rotation ticks, each row followed by its count of ticks
The counts run from 0 to 517.
[-19  -2  -5   3 -21 -16   2  17 -31  15  19  -2  -5  31 -22 -27  -4  30
  -6 -13   0  -6 -11   7 -13  18  26 -27  14  -8  27  -1 -18 -15  -4  41
   1   4  15  11   6 -12  36 -19 -32   2 -19  20 -11   0   4  28   5  -4
  11 -21 -42 -19  -4  -8  -5  13  17  -6 -17 -40 -19  22] => 415
[ 13 -36   2  10 -18  -5 -20   4   5  23   1 -29  11   9  -5  -9   1  21
   0  19   6  10 -17  10   7   7  20 -39  12   0  39   6 -14 -19 -39  22
  13   5  17  29  15   5 -18 -38  -3   1 -21  -4  -8  11  17  33  -4  -5
 -14 -16 -26  -1  40 -20   2  -9 -13   9 -17 -18  -9 -20] => 265
[ 15 -16   2  21 -10   5 -11   6  10  14   4  12   5  -7  10 -49 -13  22
  19  22 -17   5   8  27   6 -18  -6 -52  23   4   5  -7   2 -20 -13  41
  31  24  26  12   5 -12  16 -26   0 -16 -20  11  17 -13  -3  24  -5 -14
  14 -10 -10 -10  38  -1 -34  -1 -34   3 -21 -34  -4  14] => 254
[-11 -12   2  22 -23 -58 -25  24  12   6  19 -10 -28  20  23  -7   5  25
   8  25  -7  23 -30  17  -5   4  13 -18   1 -12   9 -14   2  -3 -10  36
  14  -2  16 -14  18 -30 -38  -8  -3  16 -43   4  14   4  -1  38  -2   6
  -4 -15 -27   2  10  -9 -12   3  -1   8  -3 -12  11  12] => 82
[ -2 -21  10   1 -17 -14  10  13  19   7  11   4 -20  -3  20 -40 -12  32
   3  17   3  17 -13  15  -7 -28   0 -49   2   8 -23  -4  12   2  -9  37
  28  13   2 -28   0 -23 -33 -22 -16   6 -19 -10  28   5   3  47  -4  -1
  14   3 -10 -20   4   9 -22  16  -6  -5   4 -28   2  24] => 296
[  6 -11   9   0 -13  -3 -22  18  -5   2  12 -10   1 -22  -6 -26 -11  21
   0   7  -2   2  -6  23   0  22 -14 -40  21 -15  41   1  -8  -5 -24  11
   7  -5  22  23  19  14  -3 -21  -7   4 -38  -6  10  12  28  46 -23   2
 -11 -31 -20 -19  38 -34 -19   5 -21 -20 -30 -13  -9  32] => 18
[ 24 -42   1  17 -15  12  13  15   5  36  18  -6   5  10 -13 -21   3  16
 -16  16 -18  -6 -22  13  21   3  31 -32  18  -4  32  14   1  -7 -21  11
  35  -8   4   3  18 -26  -1 -26 -11  -7 -27   6  17  18  16  41 -15  -6
   2 -16 -19 -23  28  -9  -8  18 -14  16 -26 -13 -36 -10] => 398
[  2 -28  -6   5 -14  -4  -6  28 -19  18  24   4  11   4  -6 -37   6  40
   8   8 -10   9 -13  19 -24   7  10 -27  13  10  20   0  -9  10  -4  30
   7  25  20  -2   2 -26  16 -40 -31 -30 -16  20   5   0  22  12  -7   2
   2   4 -35 -11   0 -16 -15  26  -3  -2 -19 -35 -20  31] => 26
[ 25  -4  -5  -4 -17 -16 -14  13  11   2  12  -8 -37   4   5 -29  -6  23
  17  -4   3  -1 -12  -5   2  10 -11 -43  11 -22  21   1   6  11  -9  27
   6 -15   7  -8   4   0  -2  -3  15   6 -29 -11  24   0  15  53  -3  -8
  12 -25 -31  -2   4   9 -25  19 -29 -13   1 -26  -5  46] => 462
[ -7  -6  11 -14 -14  -3  18  -3 -38  15  -9 -13   3  17  13 -16  -7  27
  -4   1  17   9  -8   9 -10   1  43 -65  -4 -10  -6   4 -12 -20 -19  39
  39   3   7  19  -2   2  20 -21  -3   6 -17  -1   1   6 -15  22 -16  -5
  13   7 -31 -10  14   1 -30   6   8  -1 -10 -26   8 -22] => 271
[ 10  -6   8 -12  -6  -5   0   9 -20  11  11  -6  12  -6   6 -40  -9  41
  11   9  -1   9  20  29 -34  11   5 -52   0   0   3   3 -17 -10 -22  43
   5  21  21  20  12   4  18 -22  -4   3 -10  12  14  -4  -9  21  -5 -10
  14   4 -36   0  21  -6 -18  10 -23 -20 -28 -38   6  -1] => 24
[  3 -19  11  -3 -26 -25  11  33 -17  27  25 -18 -10   2   5 -29   0  17
   0  14  10  14 -32  10 -15  16   1 -50  -4  -3  19   1 -10  14   0  26
   6  -2  14 -16  -7  10 -10  -8 -23   6 -39 -16   6  12  35  27 -29  -6
   7 -18 -33 -37 -10 -26 -27  10  15  -2  -9 -15  -8  23] => 373
[ -9   0   4  15 -21 -36 -19  21   1   1  22   7 -14  10  23 -35  -3  31
   6  21   0  15  -5  31 -11 -14  -1 -34  -1 -11 -20  -8   9  -1   2  32
  25  20  23 -19  -5 -37 -13  -5  -2  -4 -32   8  33 -14 -17  26  -8  -2
  18   5 -22 -12   7  14 -30  26  -8  -6  -2 -25   9   6] => 252
[ -3 -25 -18   1  -6   2   4   7 -20  13  11  -3   0  20 -26 -15   3  28
   7  -4  -3  -2  -7   8   2  13  35 -29  33 -33  35  23   3  -3 -35  22
  12  -7  17 -12  22 -18   4 -11   0  -2  -6   9  22   9   9  47  11   2
   2 -16 -34 -12  14  16   1  36   2  -6 -11 -32 -24  19] => 53
[  1 -23   6  11 -13 -31  -2  19  -4  33  17 -21 -17  11  12 -25  -3   5
   6  14  -4  25 -26  23  -4  -3  22 -44  -1   7   2  -8  -1  11  -6  31
  22  -6   9 -23 -11 -23 -18  -5 -29  -2 -44  -7  15   3  12  22 -14   0
   5   1 -33 -11   2 -23 -32  10  11  22 -10 -10 -27   0] => 170
[ 20  -5  -5  20 -11 -30  -8  14 -26  19  12 -11  -1  23   0 -28 -11  15
  -4   8   4  -1 -13  23  11  19  29 -32  16 -22  14  -1 -25 -22  -9  25
  33 -30  22   8  10 -19  -9  13  15   8 -44  -4  23   9 -11  32  -3  -8
  14 -32 -39  -1  28  15 -12  11 -22  20 -31 -19 -17 -14] => 46
[-24  13  16  31 -35 -42   2  13  12  11  -7 -26 -19  14  19   0 -18   3
  -5  16  15  32 -18  21  16  -8  13 -54   3   1   8 -13  -7 -12 -16  33
  20  -1  14   7  14   3 -35  -5   0   6 -35 -20  15   0  -5  48  -8   2
  20 -11 -12  -3  24  -8 -17  -8  -4  15 -12 -13   3 -19] => 39
[ 10 -28  -8   7 -24 -14  -5  19   8   9  23 -26   0  -1  -9 -22  -7  28
  -9  -6 -10  -1  -3  12 -11  29   5 -32  12   2  38 -10   0  10 -18  21
  -7   9  -4  11  30  -4  -7 -42 -30  -2 -23  15   1  10  19  41 -13  -6
  -7 -15 -30 -11  16 -46  -4  21 -19 -12 -20 -29  -3  32] => 469
[ -7   4  16 -10 -26  -3   9  13  -1  12 -14  -4  -5   6  -4  -9  -1  32
   0  19  23  14 -18  12 -22 -11   9 -53 -11 -12  23   7 -16 -28 -24  38
  12  31  26  12  15  21 -18 -18  17   9 -13 -16   1  10  13  49 -27  10
   2   7 -22 -24  20  -5 -12 -15   4 -19  -4 -26  21   8] => 368
[ 10  -1  12 -11 -17 -16   6   2 -16  10  -5 -21 -20   8  40 -14  -2  41
  -3  13  29  13 -14  13  -9  -5  35 -54 -20  -6  -3  -2  -5 -21 -12  37
  31  -5  15  10 -16   1  -4 -20  -4   4 -28  -6  -3  12   4  29 -25  -1
   8   1 -33 -19   9  -2 -42  -9  -4   3  -5 -14   7 -14] => 270
[ 26 -23   4   1 -14  -2  11  25  -9   9  27  -6   4  11  -3 -36 -19  37
  -5  -7 -15  -3 -14  15   3  26 -11 -41   6  10   5 -11  -8  -4  -4  33
  11  -7 -15   2  22 -34  -4  -7 -20  31 -37   6  23   3  -1  37  14 -22
  11 -26 -40 -10  11 -27 -14  24 -12   5 -25 -42 -22  13] => 293
[-11  17   6  15 -29 -37  18  30   5  14  26  -5 -23  33 -15 -34  -6  18
  -5  -5  -8   6 -20  -1 -11 -12  -3 -34   0   3  10 -16 -15  -7  17  37
   6  -1  10 -27   3 -12  -1  -4  -9  20 -24  -4  16 -13   0  44   4 -12
  35 -13 -30 -16 -11   5  -9  11  11   0 -14 -40  -3  27] => 109
[ -5  -3  -3  25 -22 -34  -5   4  10   4   2 -14 -31  20  13  -4  13  32
  -8   9  12  -1   8   8 -13   1  29 -29   6 -20  30  -5   3 -30 -23  24
  29   6  26  12  19 -12   2 -38  -2  -1 -21  22  -9   4 -15  33 -30   7
  30  -4 -26  -2  32  12 -16  -4 -21  -9   2 -12  17  -9] => 491
[  2   7   6  -3 -23 -10  -4  22 -20  23   8 -13   3  23 -17 -30 -10  25
   9  -3  -9   0  -7   6 -12  18   1 -38  17  -3  36 -13 -27 -17  -7  30
   6  -1  19  31  11  18  38  -8  -2   1 -33  -5  -5 -14  14  16  -9 -11
   5 -28 -42  -5  20 -20 -17  -4  -8  -5 -24 -37 -19  16] => 106
[-14   4  -3   3 -16 -12 -23  11 -28   5   6 -10  -8   9  16 -14 -15  16
   5  14  14   6 -24  15   4  25  13 -47  14 -23  31 -19 -23 -16 -12  22
  22 -29  12  28  -1   1  -6 -16 -16 -11 -48  -8  -3   8  21  28 -26  21
 -10 -25 -28 -17  25 -25 -28   9   5  15 -12 -14 -17  -5] => 451
[ -4   4   2  19 -22 -49  12  17 -10   7  10 -38 -24  10  29 -11 -22  19
 -16  -3   6  16   2  20   6  19  16 -38  -2 -10   5 -17   7   1 -22  24
  29  -4  -9   9  12 -35 -25 -19 -34   3 -41   7   8   5 -19  29  -9   0
  26  -3 -25   8  19 -11 -19  13 -14  10  -4  -1   1 -19] => 348
[-13  -1 -10  -2 -12   2 -14  21 -28  14  18  28   7  26 -12 -26   0  29
   6  -8  -7 -12  -1   9  -8   5  23 -20  34 -32  16  12  -3 -16  -8  27
  11  -3  18  -2   2 -26  27 -14 -17  -9 -17  20  19 -12  10  40   4   3
   7 -19 -32 -18   7  18 -16  38  -7 -12  -9 -37 -24  36] => 459
[  1  17  10   7 -38 -31  -4  24  19   3   5  -8 -21   7   0 -25  -4  32
  -2   1   5  -6   9  10 -24   2 -10 -39  -8  -8  24 -14  -5 -30  -4  34
   4  14  19   9  20  12   0 -18  21  12 -30   0   1 -11 -20  41 -26 -17
  26 -10 -25   0  25  -6  -5 -14 -39 -15 -16 -30  17  17] => 287
[-28  -7 -11  18 -13 -39 -37  22   2   8   9  11  -2  27  -3 -22   3  21
   9  26 -15  19 -18  30   0   1   1 -12  18  -2  23 -22 -16   1 -17  31
   4  15  16   5  26 -23 -27 -20 -22   5 -33   8   7 -19   0  38  13   8
 -11 -20 -19  -3  19 -25  -6  22   8  10 -10 -38 -10   7] => 389
[ -2   2  -1   9  -9 -16 -27  20 -19   0  20   3 -11   3  20 -32 -27  19
   8   7  -4   1 -11  27  -1  16 -12 -36   3   0  16 -34 -19  -1   4  31
  12  -8   2  20  -2 -10  -6 -14 -30  -7 -50   1  20  -8  14  24  -4  -7
 -21 -24 -28  -3  17 -41 -33  12  -5   6 -21 -23 -17  19] => 248
[  6 -17   5   0 -20   2  -9   5   9   8   5 -13   4   5 -12 -26 -21  20
   1  12  -9  -4  -5  12  -1   8 -16 -43  14   2  46  -2 -12  -5 -28  24
  -9  18   7  29  34   8  -2 -28 -14   6 -18  -2   0   1  22  42  -1  -8
 -14 -20 -25   0  27 -38   7   3 -26 -14 -27 -33  -6  22] => 468
[-22  -5   0  12 -14  -5 -16  15   9   8  14   9 -19   9   1 -25 -15  17
  11   7 -21   4 -22  13  16 -11 -11 -32  29   1  19 -16  10   1 -11  24
   5   2  -4   1  13 -26 -12 -25 -33  -7 -19   6  23   2  24  48  -3   2
  -6 -26  -4 -22  11 -27 -24  26   7 -10   3 -30 -29  34] => 115
[-40  -2  10  16 -22 -20  -7  12 -14  19  17  20  19  21  -5 -20   6   5
  -9  29 -10   8 -15  27   6   2  30 -28  10 -17  14   1 -23 -32 -17  22
  32  14  34  16  10 -17  -9 -11  -9 -16 -27  14   6  -3   1  32 -12  11
   1   1 -15 -31  33  -4  -3   9  13   8 -27 -18 -24 -17] => 43
[-17  -3  -2  21 -30 -53   4  29  -9  31  11 -24 -23  34   0 -12  11   5
  -8   4   0  17 -22   2   1  -1  30 -33   3 -10   9  -5 -13 -18   3  42
  25   0  21 -27  -4 -12  -7 -10  -5   4 -39 -12   1  -2   3  28   1 -11
  25 -14 -36  -9   3  19  -5   4  26  16  -4 -28 -13  -8] => 312
[-40  21   4  -3 -25 -15   8  16   3  -3  -4   8 -27  11  -5   0 -20  13
  -7  14  17   1 -11  17   0  -7  15 -38  16 -35   9  13  -4 -16 -31  29
  16  14  18   2  22   1 -19  -6   0  -1 -13  -4  31   1  -8  70 -19  12
  20  -5 -13 -31  14   6  -7  15   6 -27  -4 -10  15  20] => 323
[  4 -39   5  24 -23 -34 -11  23   5  33  29 -21   5   4   0 -20  10  13
   0  26 -14  21 -15  34 -17  24  10 -31  12   0  16  14 -17   3  -3  13
  14  14  38 -16  17 -19 -24 -23 -23 -12 -34   8  10  13  14  21 -14  -4
   5   1 -24 -10  20 -17  -2  13 -22  19 -29 -10 -17   5] => 125
